In the rows, 128 means zero.
Each path below is one point turned by a fixed rotation once a step. After each direction that follows a path, write how fast that rotation turns it, in degrees per step (0 if it stays still).
Each turn is a multiple of 5 degrees from 10 to 175, or 0.
Path 1:
[124 127 136 130 129 124 137 126 121 126 142 117 124 118]
[129 126 128 126 123 131 125 125 121 115 139 114 121 129]
[140 121 123 130 127 138 132 129 124 114 128 122 118 131]
[138 120 134 140 134 134 138 127 128 124 126 129 117 122]
[125 118 143 137 130 127 126 121 126 127 133 125 120 118]
[122 116 137 124 123 126 119 125 122 114 130 124 123 123]
[129 120 127 121 124 129 133 130 124 108 126 134 121 125]
[134 125 130 127 131 129 143 126 130 119 136 138 123 118]
[131 122 136 125 133 127 134 122 126 128 145 124 129 115]
[128 120 132 120 127 128 128 129 118 121 138 112 127 123]
[131 125 124 127 124 130 137 134 119 114 129 118 117 131]
[136 129 127 140 128 134 138 124 128 119 134 127 114 126]
[137 120 137 138 132 135 125 118 129 125 136 124 123 120]
[129 111 141 128 129 130 122 127 122 121 125 120 125 124]
[121 117 133 127 124 124 132 131 122 114 123 130 115 126]
[126 127 128 129 126 126 134 123 129 114 135 139 117 120]
[136 123 132 124 131 132 129 120 129 119 140 133 130 115]
[134 116 136 118 132 129 135 130 122 122 134 120 133 121]
Speeds:
[125 131 130 133 128 126 135 127 130 130 130 131 124 128]	95
[125 126 130 123 128 125 128 128 130 126 128 135 130 125]	40
[133 131 128 129 126 132 130 125 131 123 129 132 131 132]	80
Path 2:
[131 126 121 125 116 134 133 125 128 130 139 140 136 137]
[128 116 138 125 117 133 130 123 127 133 131 132 116 134]
[132 134 135 125 126 147 133 121 127 129 127 117 125 129]
[135 122 128 139 127 140 125 128 118 126 138 124 138 130]
[123 116 131 136 128 129 133 114 132 119 138 129 125 125]
[131 133 132 123 121 127 143 126 127 113 135 123 125 130]
[121 131 128 139 112 128 132 131 114 127 128 124 127 130]
[121 131 125 136 119 127 126 114 135 132 130 120 131 137]
[136 123 125 119 121 123 123 123 126 126 138 113 125 133]
[125 125 119 130 126 131 136 128 122 135 136 116 119 116]
[130 135 123 142 133 128 136 131 134 130 140 122 123 136]
[129 127 125 136 131 122 120 126 122 116 130 123 114 137]
[122 138 110 125 127 131 128 119 124 120 129 127 122 125]
[129 131 113 126 119 126 131 132 126 133 140 136 127 137]
[126 123 128 127 122 129 125 124 129 138 129 131 108 137]
[135 138 125 122 131 145 125 124 128 131 127 121 120 135]
[135 122 119 134 132 141 121 130 117 130 137 131 129 130]
[126 119 126 132 134 134 132 117 134 124 138 139 120 128]
Speeds:
[133 127 124 132 123 131 131 124 127 126 129 127 124 130]	0
[129 132 127 123 128 131 129 130 123 125 125 125 127 124]	110
[133 126 129 127 126 126 126 134 124 126 131 128 130 132]	140
[127 129 128 132 133 127 130 129 127 120 129 131 127 127]	55
Path 3:
[123 136 127 122 129 135 128 132 117 125 121 127 131 141]
[124 138 122 126 120 118 135 131 120 136 126 125 131 137]
[139 140 130 125 131 127 134 127 115 132 127 120 131 128]
[128 133 136 132 124 125 133 122 120 121 115 121 131 133]
[122 135 135 128 132 124 131 123 126 135 124 116 119 137]
[131 133 126 121 134 126 123 123 115 127 121 128 119 137]
[129 135 128 126 130 111 135 129 125 123 124 132 127 139]
[132 141 139 120 136 128 133 132 124 127 130 123 131 135]
[126 135 136 124 119 130 124 129 119 127 120 127 135 141]
[131 135 130 129 123 121 132 129 124 143 125 123 126 139]
[140 133 127 130 133 131 133 128 114 131 119 125 126 134]
[122 133 128 134 129 124 139 128 122 122 115 123 129 138]
[120 139 127 122 135 129 133 127 121 131 128 116 124 135]
[127 136 124 119 124 122 124 122 113 124 123 127 128 133]
[133 138 135 127 126 111 134 125 125 129 127 124 128 133]
[136 136 143 124 135 130 127 125 121 126 123 122 127 135]
[124 131 136 129 124 125 125 127 125 128 117 128 126 146]
[129 134 126 125 134 124 131 133 124 139 127 126 121 142]
Speeds:
[127 134 128 128 128 127 126 132 129 129 122 130 125 124]	0
[128 126 127 129 124 129 125 127 125 122 123 132 130 129]	140
Path 4:
[125 123 130 128 125 125 125 132 128 131 135 108 125 129]
[129 123 126 123 128 118 119 132 135 131 137 118 132 124]
[128 119 127 124 135 125 131 132 132 136 137 115 128 132]
[127 122 127 128 125 124 119 132 133 130 133 113 127 137]
[127 119 124 124 133 120 120 133 133 132 140 125 133 133]
[128 117 128 127 134 128 127 134 129 136 131 119 130 141]
[128 125 124 132 126 123 115 136 131 130 134 122 131 141]
[126 117 126 127 134 124 122 135 125 133 137 130 136 136]
[132 122 128 133 131 127 124 136 126 135 124 121 136 142]
[127 128 122 136 126 123 119 139 123 131 135 127 135 136]
[126 118 129 131 133 127 124 136 118 136 131 128 141 131]
[133 129 124 137 129 126 125 138 123 136 123 120 139 133]
[123 128 123 136 127 125 123 136 118 131 136 124 138 126]
[127 121 128 131 131 126 125 133 121 135 125 121 143 123]
[130 133 119 137 130 123 130 134 125 135 129 115 138 126]
[119 125 124 133 127 126 124 130 120 130 135 117 137 121]
[129 124 124 128 133 123 125 129 129 133 124 114 141 120]
[124 130 118 134 133 125 131 129 127 131 135 112 131 126]
Speeds:
[128 128 123 123 129 125 125 129 122 131 127 125 127 129]	0
[130 127 129 130 130 129 125 131 125 127 127 134 129 135]	20
[130 124 129 124 133 127 129 127 129 131 126 132 132 125]	125
Path 5:
[136 132 120 136 123 128 137 135 130 128 122 113 134 128]
[134 126 122 134 129 130 130 135 142 128 131 113 121 132]
[126 119 125 130 126 138 127 138 140 136 124 121 132 135]
[125 118 126 135 127 137 142 134 126 135 127 117 131 128]
[124 131 127 135 129 131 129 131 129 133 130 106 130 123]
[136 131 120 131 121 128 131 135 134 130 121 113 134 130]
[137 120 120 134 129 133 134 133 139 128 129 116 121 133]
[124 121 126 135 131 141 125 137 137 137 126 119 131 132]
[124 124 128 136 124 135 141 137 127 135 125 118 136 128]
[127 130 126 133 126 127 134 132 131 131 131 105 126 124]
[134 128 119 127 122 129 124 133 137 132 121 111 132 130]
[137 117 118 135 128 136 136 133 135 129 125 120 126 133]
[123 124 127 140 134 142 128 137 135 134 130 117 129 130]
[123 130 129 135 122 132 137 140 131 135 124 116 138 128]
[129 126 125 130 123 125 139 132 133 130 131 108 125 127]
[131 122 120 127 125 133 122 130 138 133 123 111 128 129]
[135 120 119 136 128 140 134 134 130 131 121 121 132 131]
[125 128 127 142 134 138 134 137 133 131 132 116 127 128]
Speeds:
[123 127 133 128 128 129 131 132 132 130 131 132 128 131]	70
[132 126 127 128 125 127 136 129 125 127 126 131 130 129]	135
[129 125 130 130 126 131 129 128 133 125 127 124 132 123]	0
[130 133 128 125 124 121 129 129 133 126 129 125 127 129]	80
Path 6:
[124 140 125 132 129 123 132 123 132 127 141 126 139 127]
[124 140 126 129 128 117 132 118 131 128 135 128 139 128]
[125 138 129 127 126 113 131 116 125 130 130 129 135 129]
[127 136 132 127 124 115 131 117 116 132 131 130 130 130]
[127 136 133 127 123 121 133 121 112 131 136 131 126 132]
[125 137 132 126 123 127 136 127 116 130 139 129 124 135]
[124 139 129 124 124 130 139 129 124 130 141 127 126 138]
[125 139 125 121 123 127 138 129 130 132 135 124 130 141]
[129 136 124 121 120 122 135 129 132 137 130 123 132 140]
[133 131 124 123 117 117 131 129 129 140 130 126 132 137]
[134 127 126 128 115 117 130 130 125 140 134 130 129 133]
[134 125 127 131 115 119 133 131 126 135 139 134 125 129]
[132 127 126 132 118 122 138 129 130 131 142 133 121 126]
[133 131 125 131 122 123 142 126 134 130 139 128 117 126]
[134 134 123 129 126 122 141 123 135 131 133 121 117 127]
[137 134 122 132 127 121 135 122 132 134 130 116 120 127]
[137 133 122 136 125 121 128 124 125 135 131 114 124 128]
[134 132 123 141 123 122 124 127 123 132 137 117 127 129]
Speeds:
[131 131 130 120 129 128 129 127 126 129 132 131 132 127]	10
[127 124 129 129 125 122 128 125 129 126 128 135 129 125]	40
Path 7:
[134 125 130 117 127 122 133 123 130 125 132 122 125 143]
[134 116 129 119 126 132 131 127 130 129 142 128 128 136]
[131 122 118 118 125 136 130 131 124 134 132 134 130 139]
[128 129 124 119 123 127 133 124 122 136 124 128 128 145]
[126 119 135 124 123 124 136 122 125 134 132 123 131 141]
[125 112 124 127 123 132 134 128 127 126 136 129 135 137]
[127 124 114 124 122 129 134 128 125 122 126 130 132 141]
[132 128 125 120 124 119 136 124 128 122 128 124 127 144]
[135 118 132 119 127 125 132 127 132 124 140 125 128 139]
[132 118 120 117 126 138 127 130 127 128 136 131 129 138]
[131 129 119 116 124 133 132 126 123 134 126 129 126 142]
[130 125 133 121 124 123 136 124 125 138 131 126 129 144]
[125 113 131 126 124 130 133 127 126 132 136 128 135 139]
[123 117 116 125 122 134 133 127 123 126 128 129 133 139]
[129 128 119 123 121 123 139 124 125 123 125 125 128 142]
[133 121 131 122 125 119 136 127 131 123 136 125 130 142]
[132 115 124 118 128 132 126 129 130 122 138 128 130 138]
[132 125 116 115 125 136 130 127 125 129 130 129 125 139]
Speeds:
[126 132 127 126 127 128 129 123 126 128 123 123 124 129]	100
[127 127 135 127 131 123 123 127 129 128 127 125 130 132]	95
Path 8:
[132 131 118 120 126 128 132 135 139 137 134 124 130 132]
[127 124 119 121 127 130 133 132 134 134 129 142 123 133]
[129 132 128 116 126 125 134 130 143 126 133 132 121 129]
[133 129 118 119 122 128 134 134 135 137 135 125 129 132]
[125 124 119 123 128 126 132 132 137 135 126 140 122 133]
[131 134 128 116 129 129 132 131 143 126 134 133 124 130]
[132 126 120 118 119 126 136 132 132 137 134 127 126 132]
[124 126 119 123 130 124 130 133 141 135 125 136 122 133]
[133 133 126 116 129 133 133 131 140 128 136 135 126 131]
[130 125 121 118 118 123 136 130 132 135 133 129 122 131]
[126 130 118 124 131 125 130 135 143 135 127 132 124 132]
[133 130 124 116 127 135 134 130 136 129 135 139 127 131]
[128 126 124 117 118 120 136 130 135 132 131 128 120 131]
[129 131 117 123 131 127 130 136 143 136 130 129 128 132]
[131 126 123 117 126 134 134 130 133 131 134 142 124 132]
[128 129 126 117 121 120 134 130 140 130 131 128 119 131]
[131 130 116 122 129 129 131 135 139 138 132 128 130 133]
[128 125 122 118 126 131 134 130 134 132 130 143 121 132]
Speeds:
[130 130 133 124 124 126 130 126 127 124 131 124 126 126]	115
[123 126 129 129 127 122 127 127 130 127 123 129 122 128]	135
Path 9:
[128 127 128 128 122 123 124 119 135 137 137 141 125 136]
[127 129 124 122 129 134 138 124 128 134 129 143 140 130]
[124 126 129 110 136 121 126 127 129 134 125 138 125 130]
[130 130 129 127 123 124 123 116 131 135 134 142 125 137]
[124 129 122 122 131 132 136 122 130 134 133 140 142 130]
[125 123 132 113 133 121 130 130 131 135 124 140 125 130]
[132 133 130 124 125 127 122 115 127 134 130 142 125 137]
[122 129 119 122 133 129 133 121 131 134 137 137 139 131]
[125 120 132 117 129 122 132 130 133 136 125 142 127 130]
[133 134 132 121 126 130 123 117 124 133 127 143 128 137]
[122 130 118 121 136 125 130 119 132 136 138 136 135 132]
[125 119 132 121 125 123 133 129 134 136 126 144 129 129]
[132 135 132 118 128 133 126 119 123 132 125 142 130 136]
[123 130 119 120 137 121 128 119 131 136 137 134 130 133]
[126 119 130 126 122 124 133 126 136 135 129 146 131 130]
[131 134 132 114 130 134 129 124 124 132 125 142 133 134]
[124 130 122 120 137 118 126 119 130 138 134 134 125 133]
[126 121 127 128 121 125 130 122 134 132 131 146 132 132]
Speeds:
[130 128 133 127 122 131 123 130 131 127 131 130 127 130]	125
[129 123 130 124 128 127 129 123 128 130 128 128 132 133]	0
Path 10:
[124 126 127 128 116 144 131 133 129 129 132 119 126 127]
[122 126 128 135 116 141 135 130 131 123 128 121 133 124]
[127 134 135 133 116 138 133 130 137 122 126 123 130 122]
[130 135 135 127 117 143 129 135 135 127 128 123 125 128]
[126 128 127 131 118 147 127 135 130 129 127 122 128 131]
[122 128 127 140 118 142 129 130 132 125 123 124 133 127]
[127 136 133 138 118 140 128 129 138 124 123 127 128 125]
[130 137 133 133 119 143 124 131 136 130 126 126 121 129]
[124 128 126 136 120 146 124 131 130 133 127 124 123 131]
[121 128 126 144 120 141 127 125 132 128 125 125 127 126]
[125 135 132 140 119 137 129 123 138 127 126 127 122 122]
[127 135 132 133 119 140 126 127 136 133 130 125 115 126]
[122 127 125 135 119 143 127 127 129 133 131 121 118 127]
[119 125 126 140 118 139 132 123 131 128 130 122 125 121]
[124 133 133 136 117 135 134 124 137 125 130 123 122 119]
[127 133 133 127 117 139 131 128 135 130 134 121 117 123]
[123 125 126 129 116 144 131 130 129 131 134 119 122 126]
[121 124 127 135 116 140 135 128 131 124 130 121 130 122]
Speeds:
[128 131 131 132 128 124 131 125 132 124 126 130 131 124]	90
[128 130 127 134 131 129 122 126 129 130 124 132 126 131]	20
Path 11:
[136 129 130 124 118 126 123 143 123 127 124 133 140 130]
[127 117 118 125 126 136 135 133 128 129 122 135 136 118]
[135 135 124 129 121 135 131 130 127 137 118 141 130 135]
[121 123 121 128 131 134 140 140 127 132 124 127 134 139]
[131 121 127 124 125 135 126 117 129 136 121 130 138 141]
[123 118 135 121 118 123 129 139 124 131 126 132 133 138]
[126 110 122 126 126 137 121 126 122 137 127 132 128 126]
[141 126 134 129 121 133 125 137 116 130 123 134 126 136]
[131 120 119 123 130 138 129 142 123 130 127 122 138 125]
[140 128 126 128 123 133 126 126 129 126 118 139 142 129]
[123 126 123 121 120 129 140 141 129 134 122 135 133 127]
[125 123 117 133 128 138 127 123 129 138 121 138 132 135]
[129 125 134 124 124 131 139 133 123 132 122 129 128 146]
[122 115 122 122 128 134 121 130 126 138 128 122 139 136]
[133 115 137 127 120 128 124 127 121 125 123 137 134 134]
[130 119 124 119 120 133 125 141 119 138 129 128 127 122]
[138 123 122 137 128 139 122 133 120 127 122 137 134 130]
[138 128 127 119 125 135 140 139 124 130 121 126 134 130]
Speeds:
[130 131 125 129 127 129 120 123 129 132 128 129 130 129]	155
[134 128 127 128 127 130 125 132 125 125 129 128 128 121]	45
[131 130 127 132 132 133 129 130 125 129 128 125 124 132]	80
Path 12:
[133 130 128 136 124 124 133 120 130 137 120 134 126 115]
[124 127 129 128 116 131 123 118 133 129 113 129 129 129]
[135 121 130 133 113 121 127 122 125 134 129 122 125 124]
[125 122 130 141 122 122 129 122 138 127 124 134 127 119]
[126 135 132 126 111 121 134 124 131 128 119 128 124 130]
[125 120 130 125 121 124 130 123 134 137 125 119 124 116]
[114 118 131 134 115 124 129 124 132 124 130 130 127 131]
[125 131 132 129 118 118 141 127 126 135 130 131 121 121]
[113 125 130 124 125 131 132 121 135 134 119 130 126 120]
[119 122 129 125 113 128 131 123 119 134 130 126 125 132]
[123 121 127 136 126 126 136 122 125 137 132 135 126 116]
[117 132 128 130 120 132 133 120 126 131 118 140 128 130]
[130 127 127 125 118 130 131 120 119 142 124 125 125 122]
[123 116 126 138 123 132 123 118 128 132 125 133 131 123]
[131 132 129 137 113 124 132 122 122 130 124 137 127 131]
[132 129 128 131 124 127 130 119 133 138 117 128 127 115]
[125 120 130 130 113 129 121 119 131 127 119 126 130 131]
[135 123 130 137 115 118 132 124 127 132 131 127 124 121]
Speeds:
[127 132 133 131 129 132 125 132 126 127 130 125 131 126]	0
[132 127 127 129 132 127 130 128 129 132 130 126 127 120]	145
Path 13:
[132 134 123 119 134 128 135 128 135 138 120 121 132 124]
[133 133 127 127 139 123 136 136 126 128 122 122 135 135]
[131 131 129 119 136 123 135 130 138 129 130 132 136 137]
[131 131 123 119 131 122 133 134 138 139 119 129 129 127]
[137 137 128 128 133 117 135 138 129 129 123 124 133 129]
[132 135 127 121 134 122 130 135 141 126 135 125 133 134]
[124 130 124 120 133 121 126 139 137 138 124 127 133 129]
[131 137 132 127 131 118 133 135 129 134 126 125 140 123]
[132 137 126 121 135 126 132 130 138 128 133 118 136 127]
[123 130 123 120 138 127 129 137 133 135 124 121 136 133]
[129 132 133 123 135 121 136 130 129 135 124 130 143 129]
[136 136 126 119 134 127 138 125 138 132 126 124 134 126]
[132 131 121 123 138 125 133 137 131 131 120 121 130 135]
[131 131 131 123 136 118 134 134 133 130 126 134 138 136]
[134 134 125 118 128 121 133 131 142 135 125 130 131 125]
[134 135 123 127 134 120 131 141 131 131 122 120 129 129]
[130 134 131 125 135 118 130 137 135 126 133 127 138 135]
[125 132 125 117 130 123 127 133 141 137 128 127 135 126]
Speeds:
[130 126 127 126 131 132 133 123 126 128 124 130 128 132]	35
[125 126 130 126 125 126 127 127 129 134 126 135 130 125]	100
[128 128 124 123 127 132 126 126 134 129 129 127 124 126]	125
Path 14:
[108 129 121 134 124 138 124 123 131 133 124 132 133 131]
[112 126 122 130 122 125 125 120 128 130 110 131 128 125]
[115 129 125 140 125 134 121 118 128 126 118 127 122 136]
[121 131 119 132 129 123 126 115 126 119 113 128 120 126]
[120 136 117 139 130 133 121 118 130 115 129 128 122 130]
[122 133 111 130 132 125 125 121 132 117 123 131 123 118]
[119 133 115 137 127 132 118 127 141 122 132 133 126 123]
[123 132 115 131 130 126 123 125 141 132 117 134 126 116]
[120 140 127 139 125 131 118 125 142 133 123 134 127 125]
[125 142 124 131 130 129 127 118 132 137 113 131 125 119]
[118 148 130 135 122 135 124 119 129 129 124 129 127 125]
[120 140 120 129 127 135 131 120 122 128 119 125 124 115]
[114 137 125 134 116 136 123 125 127 121 128 122 124 118]
[121 126 117 131 124 134 126 124 129 128 119 118 120 113]
[122 129 126 136 118 130 118 124 139 122 125 117 119 121]
[131 130 120 132 131 130 124 119 139 129 120 116 118 119]
[128 142 128 132 125 126 122 118 143 122 129 120 123 124]
[130 141 118 125 135 133 129 117 139 130 127 121 126 118]
Speeds:
[126 128 125 133 129 127 126 129 125 126 125 136 126 129]	10
[124 126 130 129 124 131 129 127 121 127 125 125 127 129]	35
[132 134 131 128 131 127 130 123 126 126 127 127 126 132]	55
[128 129 128 124 127 129 132 133 129 129 129 130 121 132]	0
Path 15:
[124 132 119 136 133 134 124 136 130 136 117 125 130 128]
[123 127 128 141 134 128 126 128 139 138 128 125 129 124]
[131 132 123 136 132 135 123 132 134 136 115 125 125 131]
[128 122 126 142 131 125 126 130 138 139 128 128 126 128]
[131 129 119 132 135 132 128 135 134 137 117 126 128 134]
[122 123 123 142 131 125 127 133 134 139 127 126 131 126]
[125 133 121 133 139 134 127 132 134 135 118 124 130 129]
[122 127 127 144 128 129 122 132 133 138 125 125 129 123]
[131 131 125 134 137 134 126 127 139 136 119 125 125 132]
[128 123 124 143 125 127 123 135 133 139 124 128 126 129]
[130 127 121 133 139 129 131 130 139 137 122 127 129 133]
[123 125 120 141 128 127 125 137 128 138 123 126 132 127]
[125 131 124 135 141 131 129 127 139 136 124 124 131 127]
[125 130 124 141 127 133 121 135 130 137 120 125 128 126]
[128 128 128 137 138 130 127 126 142 137 125 125 126 129]
[130 126 121 139 127 131 122 137 130 137 118 127 126 132]
[127 124 124 137 137 125 130 129 140 138 127 127 129 130]
[126 129 118 136 132 131 125 137 128 137 117 125 131 130]
Speeds:
[124 124 130 127 131 130 129 125 122 128 128 131 123 130]	0
[134 126 131 129 125 129 125 126 131 128 127 130 122 131]	60
[131 132 125 123 130 132 128 129 127 127 122 127 127 131]	170
Path 16:
[137 132 123 122 135 122 121 128 127 118 114 124 129 120]
[132 133 123 129 137 122 122 118 127 121 115 120 133 123]
[131 136 121 132 132 119 124 123 129 127 120 114 140 124]
[133 134 117 129 131 119 124 135 134 127 121 118 138 122]
[133 134 117 130 135 120 125 130 140 118 122 127 132 119]
[133 139 124 133 131 120 125 120 137 117 124 128 133 119]
[135 143 129 131 123 118 123 123 131 123 123 124 136 119]
[139 138 127 123 125 119 121 132 127 122 118 123 134 117]
[137 132 124 122 135 121 120 128 127 117 114 124 130 120]
[132 133 123 129 137 122 122 118 126 120 115 119 133 123]
[131 135 121 132 132 119 124 124 129 127 119 114 140 124]
[133 135 116 129 130 119 125 134 135 126 121 118 138 122]
[134 134 117 130 135 120 125 131 140 118 122 127 132 119]
[133 139 124 133 131 120 125 120 137 117 124 128 133 118]
[136 143 129 130 124 118 124 123 131 122 123 124 136 119]
[139 138 127 123 125 119 121 133 127 122 118 123 133 118]
[137 132 123 122 135 121 120 128 127 117 114 124 129 120]
[132 133 123 129 137 122 122 118 127 121 115 119 133 123]
Speeds:
[134 131 123 131 129 126 125 127 125 130 129 130 126 131]	0
[126 132 131 132 126 127 129 121 126 131 130 125 131 129]	90
Path 17:
[135 115 125 129 144 130 130 124 120 128 130 116 126 130]
[127 121 122 123 137 127 132 130 117 126 129 108 129 129]
[127 133 126 121 131 128 129 129 122 129 130 106 127 120]
[135 140 135 129 135 131 129 124 124 131 131 112 127 116]
[138 134 139 138 140 132 133 127 121 132 132 118 125 128]
[134 124 133 135 138 133 131 132 119 131 133 115 118 137]
[131 119 124 125 136 134 125 129 123 129 136 112 116 130]
[134 122 120 122 139 128 125 124 125 128 134 112 127 119]
[134 130 125 126 140 123 133 126 122 129 127 110 135 120]
[131 136 134 130 134 126 136 130 119 132 123 109 128 127]
[131 134 138 130 132 136 130 127 120 132 128 112 117 127]
[135 126 136 132 138 139 125 124 120 128 138 118 118 125]
[135 121 126 132 143 130 127 128 121 126 141 118 127 129]
[133 123 119 128 138 123 129 134 124 131 135 109 128 130]
[133 129 122 123 133 125 129 128 128 134 125 106 123 123]
[135 132 132 126 136 131 131 119 124 132 121 112 124 118]
[132 130 139 132 138 134 135 122 115 127 127 116 128 125]
[128 129 135 131 135 134 131 132 114 126 137 114 124 133]
Speeds:
[131 127 128 132 129 129 125 131 130 129 134 131 124 132]	55
[129 130 129 122 131 130 132 131 133 125 128 130 127 130]	0
[125 122 130 126 128 133 127 126 124 124 129 130 126 130]	65
